In the data rows, the value 128 means zero.
Here are some points, each followed by its number:
[146 120 150 115 147 100 165 135 148  94 104  78  57 130 117 129 121 103
 122 119 154 107 106 118  74 140 144 121 213  90 169 123 102  81 135 102
 130  94 122 141 104 153 175 100 150 126 118 112] 0
[125  98 169 136 124 113 148 121 146 123 136 108  38 107 114  91 139 122
 171 186  88  78 122 111 104 138 161 133 172 162 112  98  93  87 127 150
  66 109 161  89 131 201 129 105 136 100 125 178] 1
[123 129  96 191  63 141   0 176 151 165 150 171 199 144 106  97 150 167
  98  19 168 123 169 141 131 146 167  93 117 144 163 172 141 170 137  89
 115 134 127 226 159  56  93 159 150  98 137  89] 2
[149 116 156 139 113 159 121 137 153 158 152 141 184  60  69 117 132 133
 177 158 100 147 109 120 136  96  93 148 126 164 137  62 203 124 179 140
 114 157 122 110 136 159 149  98  97 115 143 220] 3
[141 110 150 134 103  98 164 105 127 154 158 116 144 114 135 154  79  96
 143 176  29 144 165 113 115 159 111 116 104 149 110  55  96 133 152 120
  90 146 140  96 134 163  80 128  96 111 158 179] 4
[162 129 181 127 154  97 197 108 125 117 151  43  50 126 165 129 126  63
 123 115  73 108 100 162 135 144 157 120 169 152 140 103 113  98 151 165
 141 140 140  94  99 121 113  53 117 181 152 165] 5
[110 158 126 197  88 214  53 128 144 141 136 233 214 141 134 121 156 162
 135  66 185 153 119 155 125 163 124 146  76 108 144 230 171 171  96  79
 153  91 122 197 170 107  96 124 127 120 158  91] 6
[ 92 184 115 154  78 176  47 152 131 156 141 160 208 178 172 108  89 113
 146 141 167 140 186  82 131  71 119  91  95 135 156 132 175 162 106  92
 148 112 138 141 157 104  85 113 107  82 154  91] 7
[ 91 193 127 158 108 173  68 121 102 118 125 156 194 145 104 114 141 140
  99 108 188 161 138 116 137 131  99 146 116 108 146 160 167 144  95  94
 119  90  99 149 174  97  96 173 135  73 172 147] 8
[ 83 148  83 161 117 156  31 131 143 187 119 180 198 130 148 155 163 147
  95 126 133 158 130 120 110  86 149 172 119 136 139 187 108 155 129 103
 129 131  88 180 132  91 128 100 115 117 171 135] 9
[121 122 138 128 105 118 160 113 132 136 160 105 124  91 150 159 105 136
 156 150  98  98  97 134 148 124 126 136 137 129 124 104  79 144 162 104
  43 157  66  86 142 171 106 192 103 154 120 163] 10
[148 109 135  92 156 113 169 134 113 106 163 108  79 102 112 162  70 124
 159 172 114  81 105  75 104 141 101 130 100 129 142  99  90  90 133 123
  98 147 131  81 116 181  94 155 101 148 135 167] 11
[222 137 155 162 151  91 217 130 129  75 122 101  68  64 136 135  89 142
 149 159  75 140 173 139  97 141  94 117 100 140 136  93  86  62 131 143
  86 117 141  86  56 186 153 136  12 180 132 123] 12
[160 168 133 208  99 130  95 181 153 132 144 197 147 150 132 112 154 130
 116 108 154 104 136 152 187 128 116 155 137 160 133 151 157 145 130 105
 209  93 102 154 151  60 137 130 160 137 122  84] 13
[ 94 167  81 145 108 136   7 123 174 154 113 177 155 173 155  85 149 120
 119 111 120 198  72 136 160 122 191 127 105 141 134 166 162 186  72 133
 198 104 156 189 138  52 121 147 120  68 145  90] 14
[121  98 105  82 152 100 192 132 133  27 112  96  72 151  81 134  85 113
 113 113 126 132  27 155 119 129  31 155 128 153 104 102 103 107 139 164
  91 112 119 106  77 172 157 116 154 179 140 133] 15
[136 157 128 138  69 137 113 111  74 168 154 122 108 120 126 115 111 119
 109 122  95  53 142 109 112 152 130 103  98 160 102 114  91 220 136 132
 133 111 170 130 115 148 102 136 105 138 120 155] 16
[142 115 165 140 118  95 168 112 163 154 123 118 103 118 106 155 120  58
 163 132 100 104 149 154 168 132 140 145 155 124 181  93 137 146 146 123
 124  74 136  72 116 155 136 128 135 112  78 157] 17
[ 90  97 127 127 165 117 177 107 145 166 140 117  48 116  96 164 112 151
 114 123 116 111 117 129 151  98 114 126 149 140 138 105 122  98   0  95
  79 116 142  73 126 161 127 110 105 160 136 183] 18
[ 97 182  82 214  99 243  18 130 106 177 146 217 254 122  94 103 158 119
 152 159 164 176 162 117 118  99 104  94 121 141 124 205 195 175 158 138
 161 131 165 212 112  57 160  91 118  67 122  73] 19
[146  93  68 126 109  89 144 121 137 153 174  78 133 110  70 164 146 132
 127 147 115 156 134 115 159 124 137 133 124 156 152  80 134 140 137  63
  71 121 158  85 118 148 113 126 114 165 115  84] 20
[103 147  61 157 110 178  62 136 164 152 112  80 255 143 141 101 186 160
 141 109 119 183 129 196 166  65 135 155 126 124 107 117 194 127  69 159
 142 126 135 211 118  27 125 175 146 100 138 101] 21
[143  97 147  94 143  79 146 139  98 101 110 111  92 135 108 139 124 134
 134 145 100  81 124 127 132 132 107 108 136 158 155 135  92  77 123 177
 112 134 111  66 113 137 135 120 120 159 136 137] 22
[127  99 166  99 150 160 150 181  88 131 136 120  68 147 125 135 159 124
 133 151  95 108 116 123 116 137 158 151 128 126 123 100  84 115 154 128
 103  64 134 108 120 176 124 106  93 148 114 139] 23
[126 108 125  74 150 111 133 139 142 138  91  63 119 106 121  97 169 121
 120 127 140 119 100 135 120 127 118 142 167 120 110  75  80 106 204 129
 124 160 129 154 133 153 167 153 138 158 102 177] 24
[128 116 120 121 133 112 138 130 105 117 122 105  93 133 115 160 141 127
 160 138  98 112 148 110  66 134 114 118  95 116  78 142 108  73 143 150
  82 137 157  86 255 164 139 146 105 123 139 190] 25
[109 169  94 211  93 172  73 141 145 168 132 176 232 125  60 179 156 145
 120 126 151 173 168 106 133 147 122 128  90 106 130 133 163 159 139  75
 157 117 142 208 159 126  95 143  98  69 142  76] 26
[ 87 171 120  78 139 155  61 121 115 123  68 157 176 191 242  67 140 168
 102  87 169 134 146 122 113 106 156 138   0  75  72 163 168  59  86 158
 229  78  85 152  99  75 119 176 133  85 134 148] 27
[169 128 194 104 134 110 131 125  94 210 133 115 114 104 128 159 110  88
 138 128 116 106 159  86 130 144 133 143 124 115 142  90 140 134 141 142
 139 113 182 102 101 150 152 157 113 147 110 124] 28
[ 95 155 107 144 104 190  79 115 128 149 124 157 182 156 130 111 159 154
 155 110 155 142 133 154 147 137 171 119 147 126 142 207 194 152 128 100
 154 118 124 175 140  97 130 140 107  98 119 127] 29
[143  88 156 127 171 145 180 148 137 110 126 109  79 144  87 169  97  66
 138 151  66 144  91 127  64  95  86 107 182 146  88  68  68 116 145 220
  96 136 156 113 107 141 142 122 146 163 107 199] 30
[141 156  79 224 106 154  76 205 161 179 153 176 208 125 104  98 166 130
 131 129 140 165 135 132 139  98 119 137 100 136  88 133 183 181 127 151
 164 167  83 144 157  72 138 150 101 124 129 103] 31
[ 88 169  83 140 115 159  66 130 164 165 194 212 171 154 177  86 165 113
 105  30 196 225 155 137 160 138 153 111 102 110 172 133 204 165 133 123
 169 111 140 167 167 107 122 153  79 104 117  94] 32
[145 112 151 121 135 159 150 123 137 112 126 111  68 141 157 159 141 102
 139 132  96  93 167  68 170 141 129 124 123 138 140 106 136 115 146 112
 138 230 141 118 123 139 148 129 119 109 116 141] 33
[184 109 180 124 131  92  85 113 113 144 118  80 100 114 113 120  93 128
 217 152 105 109 154 108 102 149 125 111 114 134  99 106 115  55 172 126
 107  90  60  64 127 146 142 135 121 136 133 201] 34
[ 97  47 138 120 153 116 150 157 117 119 127 107 105 138 166 134 121 134
 142 147 118  96 117 148 106  82 124 145 139 136 192 126  87  76 162  76
  52 142 160  99 131 209 110 115 155 180 152 130] 35
[150  63 166  63 180 100 212 116 102  61 196  48  32 109 128 176  72 123
 145 130 110 117 114 127 132 144 145 126 147 119 119 101  71  67 153 123
  99 153 115  45 126 179 124 207 163 219  98 185] 36
[179  91 182 101 158 112 186 144 133 106  99  72  99 114 128 143 101  99
 111 100 122 142  75 114 176 116 103 148 164 136 102  70  44 132 123 231
  92 173  60 124  95 156 120  97 145 166 115 170] 37
[125 127 169 148 143 144 127 117 142 124 137 106  88  93 130 122  91 125
 102 206  93 134 154  78 119 126 118 122 118 129  99  94  87 123 130 176
 122 114 159  99 111 167  73 118 102 116  94 157] 38
[144  23 129  99 146  90 182  93 136  88 115  72  69 118 130 152  73 129
 163 159 124 100 138 121 125 147 114 163 175 121 122  64  56  87 176 126
  85 141 174  69 138 187 128  94 126 165  95 142] 39
[213 122  85 122 117 141  65 136 117 139 138  81 178 133 129 134 157 102
 138 128 147 116 192  98 121 104 161  76  67  62  53 150 150 151  90 122
 166  93 135 170  86  81  99 168 134 103 154 123] 40
[108 160 101 161 135 138 103 177 127 155 151 172 208 132  87  82 159 192
 102 145 191 146 131 126 104  68 129 141 106 168 138 223 174 157  65 114
 151 109 122 198 255  85 183 153 148 119 156 116] 41
[131  61 176  90 126  65 178 193 107  77 135  62  64 113 134 153 109 139
 151 142 105  84  98 108 139  39 140  97 125 129 142 109 124 184 135 143
 145 121 132  92  96 184 159 132  70 160 111 147] 42
[110 158 115 149 110 174 103 150 120 132 119 160 168 133 194 106 150 154
 112 137 118 193 137 147 210 107 130 108  74 118 100 158 125 183  90 161
 173 103 145 186 160  77 136 100 142  69 142  65] 43
Which two points above are nearest to each new point, looking only along the 5 directions in which the numbered points spread most? Their numbers follow each, nearest first.
[105 161 112 126 116 118  61 114 127 150 144 138 178 114 143  88 151 149
 119 114 147 131 113 203 106 121 134 182 117  84  97 150 254 165 102 194
 140  82 101 170 129  62 112 138  84  86 184 136] 43 9
[ 95 226  97 110 102 172  44 118 114 155 108 190 211 161 108 123 149 114
 100 161 144 137 148 145 145 155 107 126  88 105 147 155 182 177 108  72
 161  91 141 131 141  97 103 151 117 109 165 105] 7 29
[ 96 106  95 133 110 164 100  81 144 138 126 184 198 149 103 141 129 149
 123 180 148 117 129  87 125 147 100 147 118 131 148 130 151 228 122 122
  93 148 149 161 118 122  73 133 139  75 154  95] 9 26
[ 95 217 127 140 163  76 150  98 149 106 129 110 102 113 166 128 158 110
 141 154  86  99 119 206 114 114 119 104 133  53 113 116  87  72 127 136
 123 142 139 110 149  49 159 120 124  99 118 156] 24 22
[158 118 168 101 164  70 154 117 128  79 149 135  88  75  93 152  54 103
  92 137 102  93 116 113 166 117 134 116 171 141 114 116  63  65 144 157
  67  98 104 104  89 133 101  55 120 171 118 184] 42 22
[176 145 155  94 172 111 255 126 125  91 109  81  46 114  95 148  94 101
 177 143 127 164  89 115 120 159 149 108 159 140 155  69  45  81 169 111
  81 128 122 111 108 200 115 124 132 169 130 126] 39 42
[ 87  67 129  83 147  79 154 121 146  88  95 105  96 131 114 128 131  94
 112 129 114 126  82 174 119 160 111 148 120 123 141 206  90 120  40 152
 130 113 113 106 128 156 169 110 141 142  76 145] 0 24
[153  76 150 121 146 116 153 101 134 121 125  96 118 110 108 158  94 103
 130 151 135 124  97 128 161 103  80 164 136 175 124  86 110 148 178 142
 117 147 151 109 102 169 136 132 167 171 112 153] 24 22
[150 104 189 138 159 119 116 132   0 115 121  81  45 107 151 135 128  99
 151 156  61 122 125 133 127 138 109 113  96 169 118  58  77 106 143 156
 108 126 124  19 119 136 134 120 119 134  96 199] 12 38
[146 117 162 121 140  22 185 116 112 100 126  80  71 121 100 158 129  83
 153 102 102  91 128  83 124 148 129 122 104 144 116 159  83 150 188 106
  51 135 158 133 119 181 133 116 111 122 132 149] 1 23
[126 116 112 100 165 131 186 122 126  84 100  97  74 128 138  91 116 118
 104 133 110 106 146  97 126 122 141  90 122 113 102 126  87  92 135  23
 118 144 164  91  92 193 152  67 107 132 123 181] 23 22
[159  96 138 116 177  98 162 134 113 116 157  95  69  98  99 158 109 168
 111 179 126  86 101  97 103 138 163 112 143 120 115 105 102 109 128 115
  68 114 164  97 134 203  97  71 134 133 118 137] 1 10
[194 103 161  92 226 112 217 141 110 144 172  79  58 118  95 143 104 103
  43 158 146 123  84  99 152 113 145 133 154 116  96  77  83 119 121 144
  88 141 165  83 108 208 222 103 154 130 134 156] 42 39
[169 141 158 139 119  98 181 114 130 122 142  85  75 102 104 126  88  84
 126 127  92 149 123 131 151  95 116 120 143 140 138 122  92 108 206 166
 116 132 135  96 113 132 115 115 131 143  76 201] 42 1
[158  60 155 120 162 139 131 103 104 112 148 102  94 128  98 143 115 187
 134 100 100 110  83 137 146 157  67 141 158 144 115  99 117 149 120 185
 157 136 128 140  98 167 124 145 125 142 134  95] 24 22
[107 122  95 127 145 105 212 133 140 113 124  74  55 135  95 120 124 131
  87 110 107  89 135 111 143 120 124  86 150 137 118 135  93 113 151 108
 125 174 145 129 127 225 145 142 161 169  96 200] 18 22
[147 148 163  86 171 133 181  52  85 142 165 121  63 102  95 117  78 133
 110 183 128  98  93  96 113 147 137 136 143 147 147  88  77 124 143 102
  68 149 161  88 132 169 136 102 156 187 106 174] 1 39
[146  90 141 141  82 142 180 126 127  80 118 127  95 171 141  96  74 115
 126 162  91 108 135 146 104  83 128 121 139 138 131 125 110 116 149 172
 100 190 166  82 181 130 124  92 203 198 145 105] 24 22
[136  97 154 120 116 107 135  86 147 128 155 133 132 148 118 135  95 164
 162 158 112 105 112 127 129 131 160 117 147 119  93  99 145 134 151 161
 104 142 125  88  97 153 160 159 117 118  95 123] 33 23
[135  83 147 111 148  86 190  77 151  98 112  71  45 162 127 145 110 162
 106 155 132 188  89 136 121 166 103 163 166 129 114 132  83 133 145 255
  89 144  99  88 125 197 166  97 151 168  95 160] 15 37
[127 171 139 128 130 162  85 145 161 148 121 134 228 142 150 140 128 135
  98   7 115 134  86 192 152 115 153 141  99  94 138 169 160 102  72  67
 157  80 117 162 144  78 147 137 160  84 193 120] 29 13
[ 57 128 145 132  81 141  92 127 136 151 134 131 152 153  80 153 105 109
 142  89  47 118 135  99 129 137 133  95 123 161 151 109 145 148 171 102
  97 138 166 118 131 140 109 172 130 159 143 117] 20 16
[112 156  74 135 121 204  73 129 122 142 109 191 223 108 192  82 136 144
 111 107 168 160  60 139 154 133 120 213  81 119  87 194 176 119  97 138
 174 113 105 189 126  47 157 155 123  52 155 137] 21 43
[ 95 102 133 123 106 104 158 148 155  99 141 130 106 131  91 118 108 126
 176 160 152 113 135 126 139 117 122 139 195 112 156 179 115 130 104 120
 100 201 163 168 134 155 151 132 154 192  94 107] 18 20
[162 198 137 116 151  90 145 105 138  97 110 120  96  94 145 157 110 107
 101 159  93  93 163 107  91 157 123  81 107 115 102  76 172  96 108 133
  67 144 137  71 131 145 130  96  83 106 160 143] 38 34
